In the rows, zero is written as 128.
The rows of A fall into a few groups, which share some directions, and each row is roughly a mix of its group's hidden directions.
A:
[[124 147 119 116 132 100  77 141 156  80]
 [147 109  98 145 129 101 116 154  69 112]
 [165 147 146 167 172 103 113 106 148 124]
 [148 123 111 115 135 171 178 127  84 132]
 [157 135 114 179 139 162 153  91 123 110]
 [126 130 127  80 123  78  99 149 118  96]
 [156 129  81 135  78 123  90 139 127 137]
 [ 77  94 131 130 135 145  96 113 168 145]
 [ 98 135 118 129  82 158 136 156 169 102]
 [113 149 105 123 143  53 124 120 124 120]
 [173 138 124 147 131 161 129 129 146  70]
 [169 145 150 151 102  86 152 160 124 143]
 [123 127 150 173 116 183 143 125 114 163]
 [146 114 113 147  73 132  96  85 117 139]
 [178 113 112 138 137 153 121 134 177  97]
 [139 164 125 131 171 176 146 131 100 152]
 [122 131 159 136 135  91 120 177 156  89]
 [147 117 164 163 174 145 146 133  95 149]
 [114 156 163 102 174 125 136 115 120  84]
 [123 138 110 115 113 108 116 194 109  93]
 [103 123 123  85 128 138 141 172  79 134]
 [ 96  82  87 120 117 113 143 140 125 169]
 [124 153  84  88 151 144 112 140  89 145]
 [191 165 120 155 131 120 153 133 122 149]
 [133 141 129  85 117 105  92 157 174 112]
 [141 147 176 159 161 117  88 116 141 147]
 [107 159 129 115  95 136  92 153 155  86]
 [181 174 136 151 148 114 122 118 156 140]
 [171 109 165 152 118 116 156 101 162 141]
 [150 157  99 134 168 162 117  92 114 103]
 [ 89 115 187 125 106 131 118 140 119  92]
 [143 133 159 150 102 112 103 150 160  78]
 [168 118 157 168 146 143 119 100 167 141]
 [158 108 151 166 161 128 156 122  88 107]
 [144 172  99 100 143 156 101 152 102 106]
 [111 127 102 121 129 141 167 151  69 104]
 [114 129 142 120 108  85  97 187 132 125]
 [ 87 159 106  93  92 120  98 140 151 128]
 [111 149 136 126 175  98 104 141 168  95]
 [161 166  98 124 143 122 147 171  96 112]
 [133 139 117 124 115 100  88 186  98 115]
 [170  95  89 126 120 132 122 147 168 101]
 [166 160 159 130 173 138 153 118 139  98]
 [137 130  93 132 161 104 153 183 143 146]
 [132 183 123 111 170 167 114 126 143 113]
 [122 166 164 156 165 120 102 163 147 131]
 [143 121 124 103 124 131 107 106  60 100]
 [ 99 154 132 124 113  75  82 112 129 113]
 [130 142 136 148 107  93  63 150 137 114]
 [103 117 141 163 176  87 123 108 148 147]
 [150 172 149 138 164 153 101 127 156  98]
 [129 122 165 145 126 143 124  63 150 153]
 [136 152 105 110 168 170 141  86 138 110]
 [116 112  84 128  80 121 103 165 107 140]
 [ 92 113 158 105 137  95 148 149 176 128]
 [138 121 135 161  86  99 115 137 151 179]
 [143 112 116 125 124 156 104  59 151 131]
 [137 128 105 117  97 110  92  66 128 119]
 [119 167 122 129 152  74 115 153 142  94]
 [121 137  99  93  95 161 129 154 116  82]
 [128 105  90 147  80 158 122 127 102 160]
 [125 120 115 157 152 136 176 121 140 184]
 [143 161 135 144 169 126 116 177 112  94]
 [124 142 141 114 140 178 171 117 125 173]
 [166 126 115 172 110 142 153 167 132 160]
 [ 77 169  92 107 117 113 119 131 128 157]
 [125 102 104 121 146 100 159 187 146 126]
 [105 127 134  85 100 108 113 135 180 101]
 [163 137  93 119 103 159 107  85 104 113]
 [130 160 131 141 112 110  74  93 156 106]
 [104 160  93 146 129  89 142 124 176 138]
 [129  95 147 172  94  99 123 132 107 165]
 [121 100 105 144 127 128 174 176 117 161]
 [ 97  99 149 144 128 105 143 116 134 190]
 [128 115 117 111 131 164 158 145  64 118]
 [122  91 111 153 119  68  98 116 120 117]
 [124 145 114 170 101 168  97 152 123 162]
 [101  98 129 130 130  72 168 150 141 143]
 [115 122 125  88  89 181 112 147 145 143]
 [104 130 137 126 178  94 139 178 119 144]
 [155 131 111 161 115 190 138 114 110 151]
 [ 82 135 101 131 127  85 157 133  88 129]
 [144 138  82  99 103 120 118 138  83  96]
 [159 153  97 111 131 180 134 145 165 124]
 [159 111  97 119 110 160 154  93 107  91]
 [108 134 136 105 169  98 139 181 140 105]
 [ 95 127 163 160  94 152 128 128 100 165]
 [102 115 169 133 125 115 160 162 136 176]
 [ 64 130 163 110 130 106 127 146 102 121]
 [159 153 151 116 101 121 103  82 115  93]
 [121 102 151 161 148 111 154  88 169 111]
 [141 159 112 109 114 177 110 153 162 100]
 [123 170 157 154 159 132 158 133 105 166]
 [117 145 149 153 183 140 150 129 123 174]
 [183 164 133 124 166 110 150 125 139 105]
 [112 138  77  95 126 124 169 163 114 120]
 [114 119 168 194 136 122 131 102 112 132]
 [105 107 144 144 127 154 145 117  67 160]
 [132 162 133 127 127 129  80 120 171  85]
 [ 87 109 153 131 169 115 134 141 174 149]
 [143 101 106 119  84 144  85 125 145  89]
 [148 149  98 141 142 166 114  86  94 152]
 [ 84  98 140 114  85 144 109 137 101  99]
 [124 104 103 152 131  85  90  83 134 117]
 [ 78 131 149 146 120  67 123 140 123 120]
 [166 106 163 153 126 135 120 127 134  70]
 [134 160  98 137 163 129 166 165 161 133]]

One row of each group comes first, with its name. Which group is each row after those in?
[117 158 133  74 138 160 151 167 139 128] : <70>
[110  85  95 125  87 157 134 146  95 125] : <52>
[105 159 122 152 128 114 102  83  80 130] : <62>

[134 107 123 106  95 162 175 125 100 160] : <70>
[132 121 107 124 136 112 127  68 143 179] : <52>
[162 119 140 134 129 166 108  95  79 106] : <62>
[146  94 148 131 147  96 164 146 176 123] : <52>
[138 144  69  84 129 145 151 138 142 146] : <62>
[154 133 161 181 107 161 138 119 112 155] : <70>
[ 93 110 138  90 100  92 122 138 172 131] : <70>
[105 100 141 124  89 105  95 168 148 103] : <52>
[189 139 105 116 118 139 118 105 128  85] : <52>
